One turn moves every row onto another: examples first, then more rows asked:
Q_956: [ -9   2 -14  20 -22 -16 -10 -19 -10   2  10   8]
Q_949: [-17 -14 -10  16 -31 -11  -3 -16   0  -4   8 -15]
Q_178: [-24  -3 -21 -21 -21 -16 -10  -5  -6  21  30 -19]
Q_15: [ -7   0   0  -2 -12 -16 -29   9   1   7  19  11]
Q_17: [ -9  -5  -1  -8   2 -14 -12  10  14   9  29   2]
Q_797: [-20 -11   4  -8   0 -25  19  18  -3  14   1  -2]
Q_179: [-10   4 -14   5 -17 -13 -22  16   4  -3  21   0]
Q_9: [-52   8 -23  -6 -30  -8   4 -16   1   9  14  -4]
Q_76: [-40   6  -1 -33 -26 -23   4 -10   3  17  -4   5]
Q_122: [-13   0  -7  -4 -18 -19 -23  10   1  10  35  -7]
Q_811: [-26   5   3 -17  -2 -29  14  22  -3  20  18   7]
Q_370: [-30  -9  -2   6 -22 -18  30 -10  -2   1  -8   0]
Q_576: [-38  16  -9 -24 -29 -31  14  -2   2  21   2   5]
Q_132: [-21   3  -6  -8   2 -20  10  29  -7   5  14  11]
Q_342: [-16   6 -11  12 -38 -15   2 -12   0 -15   8   7]
Q_163: [-36   3 -22 -11 -37 -12   0 -25  -3  14  15 -13]
Q_621: [ -2  -9  -9   3  -2  -9 -12  13  11   6  11   4]
Q_95: [-19  -8   4 -37 -31 -20  12   3  -2  22  27   7]
Q_941: [-14  -9  -3  -4   6 -12  21  15   0   6   4  15]
Q_711: [-33   0   4   2 -17  -9  23 -12 -12  -3   4  27]
Q_642: [-28   1 -12 -33 -13 -28  12   3 -10  28  19  -9]
Q_271: [-26   2   6 -11   4 -16   5  18  -5  13   7  23]
Q_991: [-14  -9  -5   7 -17 -12  29 -13   0  -7   0  16]
Q_552: [-34   3   0 -28 -40 -14  13  -7  11  22   6  10]
Q_151: [-32  -6 -21 -12 -25 -14  -6  -8 -16   8  41  -9]
Q_306: [-25   5  -2   0 -19 -22  34   1 -11  -9   5  19]
Q_743: [-19   5  -4   3   8 -24  12  10 -15  17   3  16]
Q_817: [-12  -3  -6   8 -24  -7 -11 -20  16  -7  23   1]
Q_946: [-38   7 -14 -23 -28 -24  23 -17  -5  20   5  -4]
Q_170: [-27   1 -10  12 -41 -10  -3 -22   2  -5  22  -2]
Q_707: [ -7 -15  -7   1  -9 -19 -14  13   0   9  16 -15]
Q_160: [-19  -6   2 -41 -22 -30  -4  -3 -11  16  18   2]
Q_480: [-16   2  -7 -31 -23 -37   2   6 -12  19  29  -2]
Q_86: [-40   6   1  -1 -26 -21  34  -9  -4   4   4  13]
Q_113: [-24   2  -7  16 -14 -20  21 -16 -16   3   0  17]
Q_705: [-22  -2   8 -13   6 -20  26   8   7   9  15  15]
Q_217: [-28 -15  -9 -25 -26  -1  -3   0  -5  16  40  -1]
Q_594: [-24   1   3   2 -21 -14  29 -24  10  -7   8  14]
Q_943: [-31 -15 -10 -26 -21  -9  -9 -13 -16   7  32  -4]
Q_497: [-15  -1  -1   9 -32  -9 -10 -23  -5  -8  17  15]
Q_376: [ -1  -9 -11  12 -25  -8  -4 -14   9  -8   6   5]
Q_419: [-51  -3 -13 -18 -24  -1  -3 -20  -3   7   9  -2]
Q_168: [-44  -3 -14 -16 -36   6   0 -12   9  13  18   3]
Q_544: [ -5   2 -11   9  -2 -22 -18   6  -7  15  12   6]

Q_9 -> Q_151
Q_95 -> Q_552
Now these:
Q_113 -> Q_956
Q_642 -> Q_946
Q_342 -> Q_179
Q_122 -> Q_811
Q_711 -> Q_497
Q_941 -> Q_991
Q_705 -> Q_594
Q_707 -> Q_797
Q_76 -> Q_419

